Each row is where one point has got to under a steady rotation. How many steps took it there?
The counts run from 0 to 829.
[ 17  21  -5 -19  13  -3   1 -27 -27 -13   3  12   1  19   0  -2 -10   2
  19 -12  11  -2  11   1   3   7   3  -8  -5 -11  -1   3   1 -38 -10  -6
 -30  18 -19 -13 -11  25 -31  -3   0 -16   1  11 -27 -14  -3  11   8   4
  29  11  11  -7  -7   0 -12  16 -11  -9  14  26 -18 -14  29   2 -11  20
  21   1  -8   6  -3]
825
[  0  -9  -4 -11  24 -18   1 -29  -6   3  -4  27  13  18   7   4 -15 -10
  22  -7  21   3  13  -8  -6  24   5  -2  16  13   4 -12   2 -34 -13 -16
 -20  -2  -2  -2 -17  14 -21   2  11 -18   4  16 -10  -6  17   2   6  16
  12  14  -3 -22  17  -7 -19   5 -19 -26  19 -15  -3  -5  10  27   1  21
  18   1  -4 -14  20]
474
[ 21  12 -11 -18  28   7  -4 -34 -28  -4  -2  21   6   8  14   3 -18  -6
  25 -15  23   4  10   6 -11  12 -11  -8   7 -13  -3   4  -3 -46  -6 -10
 -12  16 -20  -7  -4  12 -30   4  -2 -26   4  19 -13  -9   5   3  11 -11
  10  16 -11 -18  -6 -11 -15   1 -16 -23   8  16 -13  -6  11  15  -8  11
   8   0 -22  -4  12]
446
[-17   7  -2  -1  32   5   4 -28   7   6 -11  25   5   0  19 -16 -27  -2
  42 -16  20  -3  11   7 -21   5   2  -2 -10   3 -24 -12   5 -18  19  -5
 -14  15  -5   2   7  -5 -18   0  20 -17   9   8 -24  -7   9  -8  -5  -6
  17   8  -4 -33 -12 -17 -17   1 -16 -13  -7  10   1  -4  27   8 -10  18
   6   1  -6  -6   5]
145
[ 10   0  -5 -18  28 -13  10 -27   6   0  -6  21   6  15   8 -14  -2  -1
  20 -25  26   2  25  -6 -11  19   1 -22   6   1 -13  -6  10 -35 -20  -7
 -12   2 -11 -10   3 -10  -7  -5   8  -3  10   7 -30 -13   6 -17  10  14
  28   9   4 -11  -1   2 -18  10  -9 -17   5  10   2  -5  24  17 -18  12
  29  20  16 -12  11]
724
[ 10  20  -8  -6  14  -7   1 -25  -5   1   5  19   7   4  14  -2 -13  -9
  41 -15  26  -2  15   2   0   6   0 -19 -14 -32  -9 -16   5 -25   1 -11
 -29  10  -7  -6   1   6 -27  -6  13  -9  -2  12 -30 -17   8  -2   8  -2
  27   5  16   3 -15   2   7  16  -2  -9   6  29 -14  -3  28  -7 -16  11
   9  16   1  20   1]
510
[ -1  21  -7   6  11 -11   2 -26  -1   0   4  20   1   4   8   2  -8  -4
  31 -15  15  -2  24   3  -2  14   7 -21 -22 -23  -4 -19  16 -19  -5 -13
 -37  10  -9  -4  11   9 -23  -8   9 -14  -1  11 -19 -19  15  -6   7  17
  33  16   4   3  -2   5   1  12  -9 -13  -1  21  -6 -13  33  -9  -9   8
   3  23   2  20 -14]
307
[  6   2  -3 -19  26   2  -9 -29 -23  -5 -19   6   3  21  19   0 -17   9
  26  -5  14  -4  12 -10  -2  14   4   1   0   3   1  -9   8 -45 -10 -10
 -13  23 -19   0  -6  10 -23  17   9 -11  12  16 -34   3  10  -4  -1  12
   8   2  -4 -16 -10  -8 -20   7 -21 -20  10   2  -9   4  17  19   6  28
  18   2   2  -4  15]
651
[ -8  13  -6  -8  30  -8   5 -34  -2 -13  -5  19 -10  13  14  -9 -20  -5
  40   1  13   3   2  13  -7   8   0 -10  14  13  -3 -16   4 -34  -5  -5
 -23  24  -2   1  -9  23 -31   3   1 -29   8  14 -22  -5  14   2   4  -5
  21  -5  -5 -22  -1  -6 -26  10 -23 -12   2   0  -8  -3  24  16 -11  21
   3   4 -12 -10   9]
766
[-17  -5  -7   4  22 -27   1 -25   5   0   2  27  -9  18  14  12  -4 -12
  29   8   8  -4  15  -5  -4  28  14 -10   2   1  -6 -23  17 -18 -10 -12
 -35   6   8  -1  -9  17 -30  -9   6  -2   1   9 -25 -17  15  -5  -9  15
  25   5   4 -17   9  -9 -21   5 -16 -24  17  -5  -9  -9  23  12  -6  20
  14  20  -5  -3  -1]
77
[ 11  12 -10 -13  11   5  -4 -31 -14  -6   7  17  -4  17   5   7  -3 -12
  18 -18  23 -14  20   8  -7  16  -3 -15  10 -15   3  -3   4 -34 -11 -11
 -16   8 -30 -13   1   0 -17  -3  -2   1  -2  24 -17 -16   5 -11  17  17
  27  15  -1 -14   2   6 -19  15  -7 -18   7  19 -18 -15  27  -3 -25   9
  21  13   1   8  -6]
620
[  1   4  -8  -5  22   2   5 -31 -16  -2   9  28  -4  11  -3  -2 -17  -7
  16 -21  18   3   8   2 -21  27  -6   0   5   8  -6  -3   5 -40  15  -4
 -20   3   4   2  -3  14 -24  -2  11 -23   5  19  -8  -6  11  -8  15   1
   3  24 -13 -39   8 -11 -20  -1 -10 -22   0   6  -7 -17  22  13  -9   9
  17   6 -18 -12  -3]
152
[ 20   3  -7 -10  23 -10  11 -23 -11 -11   5  20   8  12   7 -11  -5  -8
  21 -21  27   1  10  -6   4   9  -1 -22  14 -21   2  -3  11 -43  -2   2
 -29   9   3 -10 -11  14 -21 -15   6  -8   1  15 -11 -23   8   2  17   3
  23  15   7 -11   4   6 -18  14  -2 -22  19  18  -6 -10  17  18 -22  14
  22   7 -15   3  -4]
708
[-15   9  -5   1  19  -4  -9 -39 -13  -3  -9  12 -17  15   7  -2 -16   2
  27   6  15 -18  15  -5 -12  24  -1   6 -11   7  -7  -9   2 -30  -3 -12
 -17   9 -12  -7   2  10 -41   8   3 -19  13  10 -32 -10 -11  -6   0   4
  23  -3  -6 -17 -11 -12 -21   7 -16 -20  -2   5  -3  -3  33  -1   1  18
  12  10 -17  -3  14]
340
[  1  14   5  -9  20 -15   0 -11  -3  16 -13  30   9  11   9 -10 -23   1
  37 -18  26 -14  14 -20  -8   3   6  -7 -12 -15 -10  -9   4 -24   8 -11
 -26  -4  -1 -14  -6   8 -17  -6  23 -11   9   4 -17 -23   8   2   0   1
  24  21  18 -10 -28  -4  -1   3 -21 -12  -3  13  -4 -12  15  12  -8  21
  17  -2   5  -7  19]
205
[ -9  18   1   4  22  -9  10 -23   2   4  -8  28   1   8  11  -3 -11  16
  32 -20  22 -17   9 -17  -7   6   5 -18 -14 -12  -9 -12  21 -30   1  -4
 -18   7   5  -5   7   6  -8  -4  13 -22  10   8 -28 -13   6  -7   5  13
  16  18  -1 -15 -24   2  -6   5 -27 -27   5  21  13  -3  20  10 -12  10
  21  26   6  10   6]
526
[ -1   3  -4   0  13  -6  -2 -19  -2   6   6  15  16   1  19   4 -12 -33
  41 -21  31   8  22   9 -11  13  -3 -10  -6 -12  -9 -22   8 -21  12 -15
 -34   5  -9   6   3   1 -24 -12  17  -6 -15  22  -9 -20  28  -5  13   4
  14  18   0  -6  10  -5  -6   6   2 -20  -8   9 -14  -9  21  -1  -9  17
   0  15  -1   7  -5]
686
[-21   1   6   7  24 -14 -11 -16  -3   6 -17  13   0  13  25   4 -13  -4
  43  -2  24 -11   4 -12  -4  12   2  -2  -1   8  -1 -22  18 -33   2 -10
 -24  20  -1   5  -1   9 -23   7  12  -9  12  11 -20 -11  17 -10  -1  11
  10  10  -4 -15 -15 -12 -23   8 -26 -26  -6  -1  -3  -5  17  14  -4  26
   3  15  -8  -6  18]
455
[-20  -4 -15   7  17 -16  -7 -33   4  11  -4  21   9   6  21  13 -15 -20
  37  -8  17   2  24   9 -23   8  12  -2  -4   2 -13 -18  10  -9  -4 -25
 -25  15 -20   6  -1   0 -28  -1  13  -5  -7   8 -12 -14  21   1  -8  14
  19  12 -10 -25  12 -18 -12  -1 -15 -21  -3  -5 -13  -2  21   5   5  21
  -2   9  -3   5   4]
365
[ -2   0  -6  -5  15 -14  -5 -22 -14  20  -3  27  19   9  10  17 -27 -12
  30 -14  14   5  27  -7 -19  20   6   7 -10   2  -5 -19   7 -28   1 -25
 -25   0 -12   6  -5   4 -24   5  18 -14  -5  17 -13  -6  27  -2   3  13
   1  24  -2 -15   3 -15   6  -3 -19 -24   4  -7 -10  -5  16  16  13  14
   7   5   6  -5  16]
671
[  1  14  -2  -8  17   0  -3 -18 -22 -10   5  22  -8  22   1  -6 -17  -8
  20  -5  15 -14  19  -9   1  24   1   0  -8 -16  -9 -10  -1 -38  10  -2
 -27   1   0 -10 -13  27 -28  -8  13  -5   0  23 -25 -15  -4   0  17  -1
  20   8  19 -13  -7   3 -18  10   1 -12  17  20 -16 -16  34   3 -13  21
  29   1 -12  -3  -5]
400
[  3  10  -8  -6  15 -16  -7 -22 -17  -1   5  20 -10  12   7  13   2  -8
  18 -15  19   9  21   2  -9  24  -7 -18   5   4  -8  -8  17 -44 -16 -10
 -13  14 -21  10   5   7 -15   7 -10 -12 -10  19 -12  -5  17 -15  20  10
   5  26 -16 -20   4 -13 -20   4 -22 -29  -2   7  -6 -12  20   8  -8   3
  14  22  -3  -8   1]
240
[  0  15  -2 -17  15   7   4 -19 -10 -12   9  12  -9   8  15  -6 -16 -23
  34  -7   9   3  12  21  -9  13  -1  -9   1   0 -12 -15  -1 -30  10  -5
 -24  21  -4   6  -7  19 -20  -5   4 -11 -12  27 -25  -1  22   0  15  -5
  16   8   4 -23  19  -2 -24   6   1 -10   7  17 -13  -8  38   2 -20  23
  20   9   3  -1 -14]
373
[-10   0 -15   3  14 -17 -15 -33 -13  15  -7  19  -3  16   5   8  -6   0
  27 -12  17  -3  18 -12 -12  21   4   6 -17   1  -6  -5  23 -28  -6 -18
 -26   5 -16  -1  -7   1 -33   9   8 -11  15  -2 -23 -19   2 -13  -2  10
  11  17  -1 -19  -9 -21 -12  10 -29 -22  -1   1 -10  -9  15   5  10  13
   4   5 -10  -6   7]
338
[-18   6  -6   7  22 -25 -10 -31   4   7   2  23  -2   7  12   7  -9 -16
  29 -10  25  -2  29  -8 -19  25   0 -13 -13  10 -24 -10   9 -22 -11 -20
 -10  -3 -13   3   9  -5 -21   2  -3 -10   1   4 -18 -14  -1 -13   4   8
  21   7 -14 -22  -8 -22 -17   0 -16 -28 -15   0   2  -9  29   9  -4   7
  15  12  -4 -11  18]
32
[-15  10   2   6  23  -4  -2 -34  -9   8  -9  31   7  12  11   5 -29 -18
  40   4  25 -19  19   4 -15  22   0   1   5   4   4 -19 -13 -24   1 -22
 -21  -5  -4  -9   2  13 -33  -1  11 -22   2  26  -4 -10  16   6   7   8
  21   7  -7  -9  -5  -5  -5  -6 -13 -18  -3  -4  -8  -5  25  10  -4  18
   2   8 -10  -6  20]
674
[  4  14 -10   6  20 -10   5 -36 -16  -4   6  27  -8   8  -8  -1  -9   7
  13 -10  13  -5  17  -8  -3  31  -3 -13 -14 -10  -2  -4  15 -41  -6  -3
 -23   4   2  -1   7  14 -31  -4  -2 -25  12  12 -24 -11  -5 -14  12   8
  18  12  -7 -12  -9  -7 -10   4 -12 -25   6  20   1 -13  32  -2  -9   0
  17  19 -13   1  -9]
530
[ 13  20   3 -22  27 -11  10 -18  -2  -5 -11  31  -2  17   4 -19 -17   7
  25 -11  23  -7  13  -6  -4   9   0 -20   6   2  -8  -3  -3 -36 -15  -1
 -17  10  -5 -14  -1  13 -14  -1   1 -20  13   9 -25 -15   2  -3  10  -1
  35   5  10  -8 -11  -3 -22  11 -16  -6   1  13  -5 -16  19  22 -20  23
  22   6   5 -13  18]
8
[  3  -1 -10 -15  19  -1   3 -27   2  -2   6  11   5   6  14 -11 -11  -9
  34 -12  16   6  18   7  -7  15   2  -9  -8 -13 -10 -21  14 -28   6  -4
 -30   6   0   1  -4   1 -16  -8  24  -1   2  15 -38  -5  24 -13  10   9
  18   2  19 -11  14   8  -6  21   0  -9  17  15  -6  -3  33   4 -13  13
  21  13  19   4 -15]
84
[-19  12   2   3  21 -13  -6 -16   2   6 -10  36  -8  17   5   1 -18  -1
  25  -5  15 -20  34 -10 -10  20  11 -14 -10  -3 -12 -19   5 -18  -9 -16
 -17  -3  -7 -10   8   7 -14  -9   5   0  -1  16 -23  -9  -4 -12  -1  25
  28  11   4 -14 -12  -3 -10   1 -14 -18   2  11  -5 -16  36   1 -11  14
  27  16  11   0   4]
411
[-13  26   6  -4  13 -14 -13 -12  -8   9 -14  27  -5  20   6  -1 -14  -1
  39 -11  23 -20  13  -8  -6  -1   2  -8  -6  -1  -6  -6   5 -19  -3 -15
 -26  15 -21  -9  -7  13 -16   2   6 -13   8   5 -14 -22   3   3   8   5
  25  18  10 -15 -34  -8 -23  13 -31 -16 -11   9 -14 -13  24   4  -9  24
   6  -1  -7   1  17]
630
[  0   3  -3 -21  15   6  -2 -28 -29  -3   5  14  -4  17   8  11 -15   0
  22  -4  11   1  15  -3 -12  25  -3   8   3   4  -5 -10   6 -48   5 -10
 -14  11  -6   4 -11  18 -12  11  11 -17  -4  27 -27   9  15  -7  15  10
  -9  14  -6 -31   7  -4 -12   0 -15 -24  20   7  -7  -2  23  13   1  17
  26   9   7  -2  -4]
154
[ -4  19  -2  -2  24 -13  -5 -10  -7  11  -8  26   4   5  21   3 -18  -3
  32 -23   9  11  28   2 -12  13   7 -21 -20  -6 -21 -11  16 -26 -10 -17
 -17  18 -25  18  20   2 -14   6  -1 -10 -13   7 -21  -5  12 -17  -1   7
  13  21 -15 -12  -7 -17 -11  -1 -17 -25 -13  21  -8  -7  28   1  -6   8
   8  23   9   1  -3]
437
[ 18  15  -1  -6  22   1   2 -30 -20  -3   3  26  26  12  -2  -5 -22   4
  11 -34  19   8  25   1   3   4   8 -16 -17 -19  -4   2   3 -40  -6 -12
 -21  13 -23  -4   9   5 -17  -3   9 -17  -2  14 -13 -10   2   7  14  19
  17  23  -5 -11  -2   0   0  13  -6 -16  11  25  -7  -9  27  12  -3   7
  15   1  -4   7 -10]
420
[  1   5   2 -17  25 -13  -1  -7  -1   7 -16  31  12  16  19  10 -24  -7
  34  -7  12  -1  21  -3  -2   1  22 -15   0 -10  -7 -20   7 -21 -15 -19
 -25  20  -9  -2  -8  15  -6  -3  14   2 -11  16 -22  -9  21   9  -8  17
  23  12  12 -14   2  -1 -10   5 -20  -9  21   7 -16  -8  18  18 -10  29
  18  10  18   8   3]
187
[ -4  14   0   5  11 -28  12 -26  -7   5   3  30   5  15  -7   7 -20 -10
  17  -5  16 -12  27  -5 -15  22   8  -4 -16   2  -5 -12  -7 -13 -11 -20
 -30  -5  -2 -12  -6  26 -30 -13   5 -26  -6   8 -16 -24   5  12   5  15
  28  13   6  -2  -1  -6  -5  -1 -10 -16   4   3  -2 -13  31   7  -1  18
  15  12  -3  -1  12]
295
[  7  18  -3  -7  17   1  -8 -22 -19   6   1  24  18  17   0   1 -26   9
  25 -29  15   9  24  -6   8   6   7 -15 -21 -17  -5 -10  11 -37  -1 -11
 -30  16 -22   4   1   8 -13   2  15 -13   0  14 -14  -2  12   4  18  23
  12  26   5 -14 -10   5   0  14 -19 -12  10  24  -8 -12  30  11   3  10
  15  -4   4   9  -8]
421
[  5  10  -8   8  15 -12 -11 -35 -24   2   5  17   9  17  -6   3 -11  -6
  18 -15  26  -8  22  -8  -3  26  -5  -6 -13 -10  -1   0   5 -41  -5 -11
 -23  -5 -17 -10   6   7 -39  -2   4 -17  10  15 -11 -19  -7  -2  16  12
  19  18  -7  -7 -10  -8  -5  11  -5 -25  -6  13  -7 -13  26   3  -4   3
  10  -1 -25  -7   9]
223
[  5  14  -3 -25  19 -21   4 -19   2  -2 -14  21  -3  22   9  -8 -10   8
  27 -18  15  -2  17 -14  -3   7   6 -17  -3   4 -15  -7  17 -34 -18  -8
 -18  16  -7  -5 -10  15  -6   3   6 -12  10   2 -41  -7   2  -3   7   4
  24   6  14 -13 -12  -2 -24  13 -26 -11  11  10   0  -4  23  17 -13  22
  28   4  17  -7  16]
520
